One hidden turn or mirror swaps the rows below in pairs. Which row is each named row swapped with?
The rows were stretched afterwards, more along some directions than others.
Nuge: [-25   8  14  13   1 -16   7  -8 -18   7  38   9  21 -12  11  25 -11  -3
 -10  20  12   3]
Mekig: [-16 -25  14  -5  -8   2  12  15  27 -16   1   7   3  13   7  12  11   3
   1   0  58  -1]
zama: [-47  -8   8  32 -17   5  28 -11 -12   8  22  14  -4 -17  43  11  27  25
 -24   4  26  14]
gubev: [-25 -11  14  23 -27  -5  25  -9 -23  26  32  -4  -5 -37  36  11  30  13
 -16  11  33   8]
lalok: [ -2  16  10  -6  14  -1   9 -25   2  30 -11  18 -18  14  -9  11  31  13
   5  -6   9 -10]
Fofo: [-29  14  16   3  -3 -11  14  -8  -6   4  42   2  21 -20  14  23  -6 -11
 -14  20  22  -1]
vis: [  3  -2  20   8 -19 -16   2  -8 -31  31  33 -16 -20 -40  -6  11  20  -2
  -1   3  23  -6]
sar: [-13  -2  20  17  24  -5  -5 -23 -23  16  18  18 -49  -5 -21  23  46   2
   5 -11  28   5]
pemif: [ -3  12  11  -1  -5 -10   2 -19   0  38  21  -8 -16 -13 -25  14  -4 -12
  23  -7  19   0]
tek: [-19  -1  -4   6   1   7  21 -15  15 -13  -9  -1 -10  -8  22  10 -22   4
 -32 -10  10 -14]
Mefum: [-20  22  23  32  -3  17  39 -26 -13  34   3   3 -27 -24  -4  25  49   5
 -18  -5  52  -6]
nulez: [ -8   2  22  18  22  -7  -7 -22 -24  12  15  19 -42   0 -20  22  31   3
   7  -4  17  -2]
Tedal: [-33   2  11  23  -3  26  38 -33   4  22   1  -1 -13 -22  34  17  33  14
 -31   4  60  -2]
Dis: [-11  -3  15  19  20  -5 -11 -18 -27  18  23  13 -42  -3 -31  15  27  -2
  11 -14  21   5]
bafu: [-16  11  29   6 -21 -15  10 -16   8  20  33  12  -6  10 -28  12  10   1
  29 -13  38   4]
kabom: [-17  -1  29 -16  -5 -22 -15  -8   4  17  55   8  -1   3 -18  -5  22  -2
  36   0  35   2]
Vazed: [-36 -10   5  28  13  11  14 -15  -8 -20  17  29  12  20   3  17 -24  13
 -21   1  28 -10]
lokom: [ -1   9  15  -6  -2  -7   3 -20   5  40  20  -5 -21 -16 -16  15  14 -10
  22  -7  26   3]
Posuk: [-24 -17  12  18 -24  -8  18  -3 -22  22  39  -4  -4 -40  37   7  25  11
 -13  13  32   8]
tude: [ -9 -15   8  13  22  -3 -18  -8 -20  -5  -1  19 -50   3 -15  15  12  13
  -1 -14   4   2]
Bofig: [  0  10   7 -16   7  -9   4 -24   3  38  14   2  -6  -4  -9   7  11  -6
  16   2  16  -9]
repi: [-31 -31  19 -27   3  -9 -11   9  11   6  48   9  17  -7  28 -17  30  14
  15  14  45   1]
ret: [-13 -28  -9  13  29   7  -6 -13  -4 -23 -24  14 -37   7  10   9 -12  19
 -32 -17  -6  -7]
Bap: [-18   6  22  26  13   5  13 -23 -21  17  20  19 -42 -13 -11  22  49   3
  -6  -8  37  -4]
Ribes: [-41  -8   7  28 -13   0  23 -14 -14   8  25  15  -6 -17  46  10  28  20
 -21   8  21  12]
daz: [ -2   4   8  -3   4 -10   2 -25   0  41  20  -7 -17 -17 -14  16  16 -13
  15  -5  23   3]
raku: [-26   7  -3   1   4  10  23 -18  13 -12   3   5   5  -4  21   8 -25   1
 -30   2  16 -15]
Mipu: [-47   2   3  31   8  17  19 -40   4   1  24   8   3  -6  12  22 -33   3
 -19  -9  26   9]
Bele: [-30 -34   3 -13   1  12   6   8  10   7  14  -7  23 -17  44 -12  22  22
 -16  14  49  -1]
pugi: [-43  -9   6  30  12  12  13 -20  -6 -21  14  30  12  14   9  23 -33  22
 -25   0  24  -6]
Niz: [ -9 -27 -19  11  12   8   4 -15  13 -24 -28   8 -25   4  24   4 -25  14
 -37 -12 -11  -8]
vun: [-31 -20   6   7  -8  23  29 -10   7  16   5 -11  11 -30  44   2  19  15
 -33  11  57  -4]
nid: [-42  -5   8  15  11   4  15 -22  -7  -2  13  29  -4   9  34   4  27  27
 -18   5  11   8]
voge: [-47  -5   7  24   2   3  18 -24 -10   2  22  21  -1  -3  48   8  23  26
 -20  11  17  14]
bimop: [-16   3   3  11  -7   0   5 -21   5  25  22  -8  -9 -19  -7  14 -16 -10
   9  -8  19   9]
lak: [-31 -34   7 -16   1  11   7   6  11   7  20  -5  28 -16  44 -12  21  17
  -9  17  54  -3]
Dipi: [-14   9  27  14 -23 -12   9 -19   7  20  30  11  -9   7 -29  20   3   2
  23 -18  36   2]
tanat: [-22  -8 -10   5   5  13  20 -15  17 -16 -10   3  -5  -8  39   6 -20  10
 -39  -4  11 -14]
dak: [ -3  -4  15  17  18  -3 -12 -11 -21  11  12  15 -53  -4 -28  20  29   3
   6 -19  13   0]
Mamu: [ -3  10   7   0   1  -3   2 -26  -6  36  18  -9 -26 -18 -19  12   8 -15
  13 -12  17   4]
fevu: [-47 -12   7  30  13  13  17 -19  -6 -19  20  28  22  14  17  17 -27  19
 -20   2  28  -7]
muz: [-29 -37   5  -5  -6  17  17   5  14   7   4  -8  17 -25  48  -4  21  19
 -24  10  51  -6]
rozir: [-23  -5 -10   8   4  11  19 -14  20 -21 -13   6  -7  -4  27   8 -25  11
 -38  -5   9 -11]
Mamab: [  2   9  11  -7  -3  -6   5 -26  10  34   9  -7 -17 -13 -10  16   7 -13
  16  -5  17  -4]
siv: [-13 -31  10   2  -2  -3   5  14  14 -18   6  16  10  27  -1  15   1   5
   4   5  49  -2]
loz: [  5  10  22  -4   7 -18 -10 -10 -26  18  23 -11 -21 -28 -16   7  14   2
  -6   2  16 -13]
bep: [ -4  12  26 -18  14  -8 -16  -8  -1   4  12  -3 -21 -13 -17   4  23   7
  -5  -4  27  -8]
Tesi: [  6   7  23  -2   3 -16  -9  -9 -29  23  27 -10 -22 -35 -15  10  17   1
  -9   3  19 -13]
sekar: [ -2  -3  21  15  15 -11  -8  -9 -24  20  13  17 -50  -9 -26  20  37   5
  10 -12  15   1]
mis: [-22   6  31 -11  -4 -14  -6 -10  10  13  50  12  -2   9 -25   1  18  -4
  34  -8  39   0]
pepum: [ 10   1  15  11 -11 -17   0  -8 -35  31  24 -15 -23 -34 -12  14   9  -3
  -5   2  18  -9]
mip: [-25  -3   5   5  20   1  10 -23  -5  11  -3  25  -7   7  19   6  30  24
 -15   1   1  -6]
togu: [-30 -27  19 -27   5  -7 -10   7  11   8  43   5  20  -6  27 -17  35  14
  12  15  47   0]
popa: [-57   0  13  26  17  16  11 -38  -5 -15  33  24  10   2  15  20 -33  14
 -22   4  29   0]
goge: [-38 -10   8  30  18  10   9 -22  -9 -15  23  25  16  17   4  21 -30  15
 -17  -2  27  -7]
bipal: [ -9  16  22  40 -36 -12  24 -21 -13  27  10   4  -9  -2 -30  32  -6   6
   7 -14  26   9]

Swapped with pemif: dak
Swapped with togu: gubev
Swapped with Posuk: repi
Swapped with Tesi: bafu

